(in the rows, 128 means zero)
which system made each run:
trace 1, Vorep (10 x 22):
[[115 122 122 131  90 142 139 205  98 139  88 107 206 155 135 139  88  74
  214 147 159  64]
 [102  89 107 132 103  93 152 161  96  57 166 179 112 135 108 140 123 114
  212 116 197 141]
 [ 73  89 119 116 112 140 156 112 128 114 132 124  25  69 143 142  99 156
  153  92 158  93]
 [127 111  98 151 155 135 156  69 111  80  80  91 100  94 168 132 152 202
  117  88 108 141]
 [145 133 125 148 141 116 128  33 148 108 143  82 120 111  99 111 154 100
   69  89  77 158]
 [170 157 142  98 135 149 116 107 190 119 101 111 152 154 123  83 102  97
   66 107  89 118]
 [179 147 128 110 150 116 129 161 179 137 168 169 172 179 131 105 124 129
  112 138  87 152]
 [135 136 137 113 127 117 102 193 114 181 175 161 119 168 129 133 108 112
  115 154  96 106]
 [107 133 152 153 132 131 120 185  76 161 108 172 127 157 154 139 137 140
  130 173 150 114]
 [ 79 145 137 162 104 120 111 142  94 147 137 138 125 103 133 161 152 131
  155 168 179 151]]
trace 2, Kulek (10 x 22):
[[121 133 161 105 105 147  55 157  83 102  72 172 161 148 148 116 131 157
   88 159 203 115]
 [111 165  98 135 128  95  97 140 135 102 234 114 114 113 166 147 110 181
  127 126 114 165]
 [152  73 118 120 167 143 176  97 143  91 103 125 115 127 140 100 120 160
   99  70  85  94]
 [113 108 146 137 132 113 149 106 113 161 144 119 175  95  50 145 149 117
  156 127 150 117]
 [114 181 134 154 116 124 164 138 156 115 111 121  92 157 123 114 105  62
  142 136 130 141]
 [147 129 129  90 104 156  97 139 175 154  89 157 141 124 153 122 138 142
  119 149 143 143]
 [138 119  88 131 105 111  87 132 102 133 161 104 127 128 155 152 137 118
  140 128  91 145]
 [126 117 139 121 141 134 118 130  92 107 108 123 115 144 133 113 102 136
   87 107 115  83]
 [115 141 146 143 151 115 134 133 125 132 159 136 166 119 109 128 134 164
  121 133 141 130]
 [131 141 120 139 143 119 167 109 149 113 127 127  89 135 123 122 132 125
  131 113 110 152]]
trace 3, Dufi (10 x 22):
[[137 126 122  69  96 111 109  95 111  45  87 125 139 133  36 114 122  95
  159 109 218 137]
 [128 127 137 119 169 121 157 154 157 231 211 126 127 106 107 150 113 160
  123 130  60  98]
 [136 138  84 148  97 118 140 155 133  49 106 147  90 181 185 117 117  82
  178 124 135 166]
 [146  57 136 110 120 138 102  83 119 181 125 142 172  88  80 139 177 122
  110 121 115 124]
 [110 184 141 171 143 146 134 156 139 141 115 120 105 156 205 119 107 134
   90 143  95 120]
 [126 119 131 109 113 122 112  99 124  68  99 133 160 113  97 120 140 140
  140 118 195 143]
 [131 152 131 114 153 119 133 130 132 182 161 101 111 114 108 141 115 158
  102 126  84 107]
 [132 142 115 130 122 117 158 159 127  76 110 145 112 168 139 115 105 110
  164 125 147 131]
 [132  84 119 122 119 121 113 108 121 156 161 129 145  99  99 144 155 122
  137 120 116 130]
 [127 152 131 141 124 141 132 145 145 144 109 131  94 149 169 121 117 106
  110 139  99 128]]
trace 4, Kulek (10 x 22):
[[113 162 174 152 164 124 138 202  51 212 116 141 142 169 116 147 119 142
  102 174 111  71]
 [123 150 139 179 163 101 150 157  89 101 122 202  90 169 163 131 169 181
  119 164 152 188]
 [103  87 112 108 134 132 156 128 142 141 147 170  27  84 154 152 132 200
  150 118 141 136]
 [ 88  51 105 168 113 144 179 130 119 115 126 121 133  89 165 145 124 132
  198  95 138  88]
 [ 96 114 122 120  87 126 128 105 117  54 102 109 142 105 101 121 111  95
  174 107 205 118]
 [120 167 119  86  93 138 112 141 199  95 160 103 162 117 129 108  67 101
  153 113 156 119]
 [187 123 103  96 112 131  97 111 184 102 133 113 194 149 133 100 123  93
  115 105  89 143]
 [165 135 132  96 125 116  78 102 125 155 151 106 148 146  76 120 132  87
   73 125  82 123]
 [134 166 165 158 156 126 119 133 117 177 138 128 138 162 126 117 133 105
   58 147  77 116]
 [139 156 151 157 165 123 131 118 105 165 101 154 107 137 133 137 176 165
   78 159 110 164]]
trace 5, lale (10 x 22):
[[ 95 131 143 195 137 144 158 123 120 171 117 144   4 140 190 133 138  91
   82 136  69 127]
 [155 100 110 141 110 130 100 123  84  45  59 123 218 162 150 109 147 114
  140 115 158 130]
 [114 176 163 135 160  93 155 101 112 181 151 115 117 109  23 144 151 130
  115 146 139 148]
 [101 158 104 116 105 152 141 159 157 106  77 121  82 111 199 136  95 172
  168 135 164 125]
 [157  91 101 115 155 104 115 116 116 116 190 118 185 119 123 135 138 179
  125  95  86 127]
 [100 142 134 148 109 125 133 146 113 160 150 105  74 137 128 138  97  61
  132 130 102  95]
 [125  93 143 117  99 151 101 141 145 103 117 164 181 126 149 108 125 124
  126 130 171 113]
 [134 147 137 133 143 108 130  94 150 128 168 144  98 128  93 118 147 118
   92 127 112 166]
 [134 143 124 114 118 150 133 121 139 117  61 108  96 136 153 116 110 120
  113 119 123 110]
 [153 128 131 133 156 120 150 133 134 137 128 134 187 141 113 123 145 147
  132 126 112 132]]
trace 6, Vuza (10 x 22):
[[130 163 110 130  91 122  65  97 107  97 116  78 113 131 146 126 128  90
   95 124 115 145]
 [137 136 143  89 139 134 136 167 130 141  88 174 122 142 114 127 125 179
  136 149 172 124]
 [135 136 100 170 139  95 142 127 120 113 174 123 143 141 150 141 151 128
  149 128  92 168]
 [118 136 136 113 137 123 132 117  87 124  99 103  84 130  93 126 108 123
  108 112 126  93]
 [102 125 141 154 128 136 158 148 148 154 138 147 149 113 132 133 131 128
  160 144 152 125]
 [120 110 108 137 114 125 110  99 129  90 144 110 104 115 157 125 125 123
  116 101 113 132]
 [133 115 132  85 122 138 122 144 142 156 126 139 124 120 109 130 109 141
  127 126 131 102]
 [132 129 123 150 125 129 126 141 143 122 144 127 171 141 158 118 127 114
  128 128 107 128]
 [148 131 123 105 122 125 119 111 127 102 108 128 116 140 107 114 125 111
  109 111 127 130]
 [132 153 138 125 134 129 136 145 154 154 128 145 124 139 128 128 129 129
  129 147 125 141]]
trace 7, lale (10 x 22):
[[ 94 103 147 186 164 146 200 116 150  53 128 133 122 137 175  82  93 125
  104  74 115  82]
 [153 112 111 107 118 115 161  86 175  93 137  94 176 126  56 108 116  55
  166  84 118 129]
 [128 134 146  96 104 165 137 115 209 220 101 126 120  90 112 132 131  97
  131 148 122 129]
 [171 141  98 120 115 141  94 145 178 141 118 156 147 147 201 128 154 148
  117 154  97 181]
 [173 140 115 112 139 104  85 133  69 147 112 129 113 176 113 136 148 129
   84 141  80 135]
 [108 136 156 159 146 127 154 169  64 133  77 157 110 163 132 134 130 138
  130 151 153  98]
 [121 115 116 133 143  99 157 127 102  75 134 149 127 126 100 139 142 164
  172 119 174 152]
 [ 99 114 114 125 128 122 150  93 118 128 140  89  84  76 107 149 128 150
  145 101 131 118]
 [ 99 119 118 156 112 142 128 122 145 126 146  89 163  91 172 133 112 124
  144 114 118 108]
 [126 144 124 118 104 119  84 126 148 130 187 104 170 125 121 124 111  94
  121 126 116 127]]
trace 8, veke (10 x 22):
[[144 102 151 128 144 111  54 122  69 126 139 193 168 137 127 132 188 197
   65 157 154 164]
 [125 168 111 136 169 101 110 120  70  66 132  78 162 122 146 136 116 235
  108 109 136 126]
 [113 170 132 113 154 126 192 144 119 116  79  74 151 122  84 135  81 161
  180 114 161  82]
 [ 79 149 149 145 118 144 179 150 176 186 153 113 118  95 115 137  99  92
  171 140 140 100]
 [116  90 114  95  82 144 110 132 184 146 164 160  70 103 153 128 115  95
  142 123 124 130]
 [164  52 104 114 119 129 110  95 151 125 150 157 134 124 139 120 158 115
  113  96  82 141]
 [149 106 139 147 137 136 108 102 108  96 106 127 158 154 148 101 139 109
   67 108  98 116]
 [135 174 158 133 144 119 114 119 115  99 102 129 158 157  96 107 130 123
   88 135 150 137]
 [124 205 127 138 145 101 135 137 133 120 144 105 121 143 110 134 118 136
  133 145 134 158]
 [131 161  95 121 121 111 148 159 122 133 122 111  96 144 133 148 111 128
  178 138 122 143]]
trace 9, vut (10 x 22):
[[149 160 101 102 124 135 127  47 146  89  51  32 161  91  95 122 131 138
  126  86 129 136]
 [154 127 131  68 141 143 142 189 156 183 144 121 155 153 111 121  60 134
  135 118  86  53]
 [164 135 119 117 117  97 119 148 151  71 153 190 158 189 103 101 138  91
  146 140 150 182]
 [139 125 109 108 142  98 123  94  86 140 143 126  33 124  94 149 149 146
  102 118  94 153]
 [103 129 151 198 150 133 143 159 101 159 145 151 136 147 185 131 139 132
   98 145  94 113]
 [103 145 137 156 117 126 130  98 106 119  90 105 164 103 103 141 158 130
  149 141 177 148]
 [107 145 126  88 113 153 113 148 129 150 102 103 100 106 145 141  89 160
  133 130 144  85]
 [141 122 107 124 123 137 141 153 173  95 132 148 157 140 168 114 115 138
  158 117 129 137]
 [138 103  98 110 120 107 136  99 128  98 153 106 109 119  95 130 121 109
  151  91 115 129]
 [126  90 146 129 132 139 130 139 122 142 142 159 106 142 134 111 119 105
   97 115 100  90]]
trace 10, Vorep (10 x 22):
[[110 152 158 128 134 146 132 160 122 164  97 132 161 124 132 132 115 154
  120 153 153  96]
 [120 159 115 147 133 101 140 143 107 127 141 114 152 132 108 150 137 135
  171 148 151 154]
 [115 124 119 111 102 129 136 126 112 140 105 114  91 118  95 142 121  92
  161 128 147 113]
 [123 102 108 136 116 142 151 121 144 101  91 130 121 119 159 128 131 128
  165 112 140 129]
 [129  99 102 123 119 118 116  95 134  98 163 120 112 106 138 130 135 132
  128  97 113 141]
 [133 109 132 116 141 140 129 104 134 118 119 116 120 118 127 110 118 139
   90  98 107  98]
 [140 146 134 143 158 123 144 119 145 110 138 127 149 144 134 107 126 142
   97 116 103 135]
 [142 163 135 114 136 116 118 133 138 141 147 131 118 150 106 121 119 119
   98 133 106 134]
 [139 146 137 125 131 137 132 156 137 160 103 146 129 153 134 126 132 123
  121 149 118 125]
 [126 138 120 142 115 120 114 155 120 147 139 143 139 139 145 145 141 118
  147 155 129 143]]
trace 11, Vuza (10 x 22):
[[120 144 127  96 131  95 135 120  48 163 120  93  40 133  26 157 116  96
  131 124 119  93]
 [ 56 129 180 205 138 149 181 176 123 161 140 162 144 115 167 131 120 126
  146 156 158  93]
 [105  62 105 140 112 119 118  53 129  52 166 116 109  78 136 122 141 130
  122  72 136 140]
 [119 136 130  54 104 146  98 153 170 182 160 115 113  92 118 137  74 148
  128 127 131  83]
 [148 104 119 143 137 151 137 153 158  99 123 132 210 151 189 103 113 131
  131 109  99 104]
 [172 122 105  82 102 114 104  97 145  99 110 116 127 155  78 112 128  65
  127 109 118 147]
 [142 176 153 123 132 140 130 170 162 166 107 168 108 171 143 113 120 109
  102 169 121 142]
 [152 115 129 166 161 115 147  95 114 110 109 152 136 144 134 120 182 144
   96 124 103 171]
 [120 166 131 122 127 112 108 104  96 171 118  98 103 109  85 154 149 132
  113 147 130 147]
 [ 95 147 137 158 141 134 139 153  95 133 107 127 132 117 164 144 126 179
  139 146 156 117]]
trace 12, veke (10 x 22):
[[104 153 122 152 118 114  94 133  87 139 161  76 163 112 140 152 121 134
  130 134 120 116]
 [119 126 122  89 124 121 129 142  92 124 121 112  87 128  87 138  93 137
  141 113 146  88]
 [108 100 135 152 147 118 176 130 134 142 171 145 124 111 109 133 131 129
  150 114 121 116]
 [109 111 129 136 118 147 143 116 153 109 113 143  85 113 167 115 118 130
  119 112 129 121]
 [154 107 128 104 130 143 132 114 173 132 114 155 152 124 124 114 144 135
  118 122 127 143]
 [136 142 124 141 119 137 100 116 149 119 135 107 163 131 160 114 125 111
  101 123 103 134]
 [146 149 126 102 114 121 102 127 120 111 111 114 134 150 100 119 117 102
  117 129 129 128]
 [128 149 129 144 136 101 133 129 110 138 153 118 129 146 102 134 135 110
  127 134 112 140]
 [116 141 120 138 127 114 134 145 101 116 122 134  88 146 139 135 121 127
  137 131 131 131]
 [129 117 123 134 133 123 148 136 118 139 112 146 119 129 125 141 147 153
  150 136 133 140]]
trace 13, Dufi (10 x 22):
[[135  91 141 120 148 110 155  69  83 145 111  96 139 104  20 133 152 104
  118  97 122  96]
 [ 84 169 142 173 129 142 183 176 152 173 137 106 109 131 165 135  88  94
  156 143 104  93]
 [123  99  91  97  70 140 101 117 155  96 108 130 137  99 144 138 135 116
  188 123 179 154]
 [160 107 119  85 132 146  91 131 136 185 130 129 124 122 149 135 125 161
   86 124  74 106]
 [128 140 137 148 137 125 120 160 107  69 123 161 142 180 164 104 110 127
  104 129 139 119]
 [120 127 145 131 130 107 107  87 118 124 171 128 144 107  75 127 153 120
  102 121 142 145]
 [130 173 135 139 152 129 173 128 170 147 121 120  92 139 124 119 116 122
  118 128  98 139]
 [135 106 103 135 124 123 158 119 129  99 102 117 157 123 125 133 139 130
  176 111 139 136]
 [131 127 114 121 114 131 105 134 109 174 126  98 132 118 128 148 126 116
  130 135 100 110]
 [122 138 134 123 116 141 118 163 130 129 103 159 123 149 151 124 117 128
  131 147 153 125]]
trace 14, vut (10 x 22):
[[119 119 124 138 131 154  80  73 150 116 147 101 132  75 194 122 142 188
   53 106 100 138]
 [124 152 154 148 175 136 167 100 165 115 140  83 204 111 113 102 103 150
   97  99 107  99]
 [139 169 159  95 139 125 163 136 155 124 104 124 142 156  50 103  92  92
  129 121 152 102]
 [157 155 120  91 118 125 136 156 159 153 112 166  69 168 115 124 123  96
  136 152 119 154]
 [151 134  90 152 122 105 121 134 106 137 136 129  99 159 159 148 159 113
  140 142  84 174]
 [122 107 113 157 136 116 113 125  52 136 122 106 144 127 138 152 152 146
  127 130 109 115]
 [100 116 148 134 129 135 106 145  97 134 129 139 163 106 134 137 127 167
  124 140 168 101]
 [104 148 133 112 122 137 124 123 157  97 129 129 122 105 142 121 109 160
  130 126 169 134]
 [125 133 114 119 133 136 164 122 170 109 123 115  99 120 138 118 101 135
  143  99 117 117]
 [136 101 118 133 123 130 161 124 152 123 130 127 126 139 121 115 118  81
  150 107 102 114]]

runs to name:
trace 15 (2 x 22):
[[153 122  94 109 104 117  65 132 115 118 155 118 164 130 146 140 138 141
  126 130 117 149]
 [121  84 156 124 128 132 131 129 114 156 138 148 155 122  95 123 127 109
  114 120 130  83]]
 | Vorep
trace 16 (2 x 22):
[[157 115  60 134 107 123 166 150 149 131 132  64 139 150 156 140  94  59
  209  95  49 102]
 [141  76 143 109  93 157 134 147 123 129  61 163  78 178 125  98 108  21
  123 119 120  72]]
 | Vuza
trace 17 (2 x 22):
[[118 182 120 165 149  91 157 121  85 142 100 118 109 128  99 165 179 162
  164 164 151 196]
 [123 140 109  97 131 138 176 175 137 142  84 147  35 146 155 140  96 162
  166 135 134 113]]
 | Kulek
trace 18 (2 x 22):
[[159 113 108 104 104 142  96 152 164 150 125 132 228 123 148 136 141 140
  163 144 130 140]
 [164 160  93 107 107 110  82 142 106  70 114 113 133 185 145 116 111  99
  118 125 112 145]]
 | Vuza
trace 19 (2 x 22):
[[127 174 108 129 148  89 140 123 147  61 178 126 162 123 107 130 129 181
  162 122 168 189]
 [171 150  94  96 149  93 147 106 111 162 125  94  90 141  60 152 144 129
  144 121  78 150]]
 | Dufi
trace 20 (2 x 22):
[[169  79  69  82 124  91 114  76 143  66 191 137  76 118 103 126 140 145
  130  75  97 170]
 [114  82 156 168 166 120 149 118 104 139 196 148  98 144 136 107 121 111
   59  97  59  81]]
 | vut
trace 21 (2 x 22):
[[141 162 152 102 131 147 149 144 133 117  48 109 132 165 102 102  89  98
  114 125 139  83]
 [156 127 134 110 162 123 180 151 171 148 122 173 156 145  98 122 140 160
  154 139 134 149]]
 | lale
trace 22 (2 x 22):
[[137 150 109 128 116 140 121  54 169  80  87  73 117 103 141 113 137 117
  104 100 120 161]
 [152 119 128 107 148 142 154 135 153 177 125  96 149 128 116 124 101 126
  119 105  68  76]]
 | vut
trace 23 (2 x 22):
[[122 119  87 142 138 102 132 124 100 127 153 107 148  94 138 169 160 196
  178 130 124 159]
 [139 145 116 105 118 122 119 140  79 153  72 115  58 154 117 143 124 113
  126 140 114 117]]
 | Dufi
trace 24 (2 x 22):
[[127 137 109 116 124 155 103 126 119 119  77  86 153 101 187 135 115 191
  125 118 129 106]
 [127 157 124 153 156  94 131 150 105 138 195 106 171 145 116 137 119 137
  131 128  91 124]]
 | lale
trace 25 (2 x 22):
[[167 107 137 112 118 171  67 139 155 174  82 168 124 156 209 107 148 132
   39 150  71 123]
 [178 155 137 161 161  99 123 147  78 104  96 167 146 225 124 106 167 100
   83 156  92 163]]
 | lale
trace 26 (2 x 22):
[[ 85 111 149 148  80 131 119 139 112 163 116 188  49 121 120 143 156  59
  147 166 173 146]
 [ 92 117 109 130  77 168  91 132 143 132  83 121 126  73 210 149 135 165
  160 144 180 137]]
 | Vorep
trace 27 (2 x 22):
[[135 129 135 110 127 113 144 119 164 125 143 160 152 118  75 126 146 127
  158 133 168 164]
 [119 130 103 102 110 137 140 150 146 151 134  94 113 110 138 142  89 122
  165 118 113  95]]
 | Vorep
trace 28 (2 x 22):
[[168 130 129 103 153 125 117 116  96  50  48 151 170 164 121 103 147 188
  102 119 168 142]
 [108 138 143 152 140 112 171  98 192 167 211 122 123  94  87 126 131  96
  134 122 103 149]]
 | Vorep
trace 29 (2 x 22):
[[147 102 147 107 114 121 101 152 149 135 164 186 203 146  88 113 143 105
  135 146 156 138]
 [128 141 134 112 123 126 123 110 153 141 128 167  34 128 121 124 138 116
   94 136 126 161]]
 | lale
trace 30 (2 x 22):
[[105 189 149  88 115 133 146 163 164 175 133  94 135 114  74 136  71 104
  160 145 156  89]
 [155 132  82 111 136 115 175 177 107 112  81 137 126 164 129 148 124 153
  211 135 139 139]]
 | Vorep
trace 31 (2 x 22):
[[143 113 141 128 106 129  82 140 136  73 130 195 145 168 157  93 139 100
   97 140 158 158]
 [137 131 114 114 145 114 128  72 138 144 147 109  83  86 102 145 157 170
  102 115 107 164]]
 | vut
trace 32 (2 x 22):
[[177 202 137 132 188  88 135 164  46 112  75 136 145 221  93 129 145 171
   91 157 114 146]
 [ 83 211 129 187 141  91 156 179  56 113 113 106 148 145 137 165 133 163
  189 173 182 153]]
 | veke
trace 33 (2 x 22):
[[162 142 134 168 192 118 191 152 107 145  95 135 184 178 125 126 148 156
  132 134  86 122]
 [141 138  90 102 112  95 150 166  91 136 111 128  91 153  82 159 127 113
  210 145 148 142]]
 | lale
trace 34 (2 x 22):
[[114 117 172 191 119 160  99  70 142  89  86 118 222 116 161  88 160  93
   60 121 141 126]
 [142 243 151 124 141 101 130 101 166 119 121  89 144 152  61 111 124  99
   98 148 137 182]]
 | lale
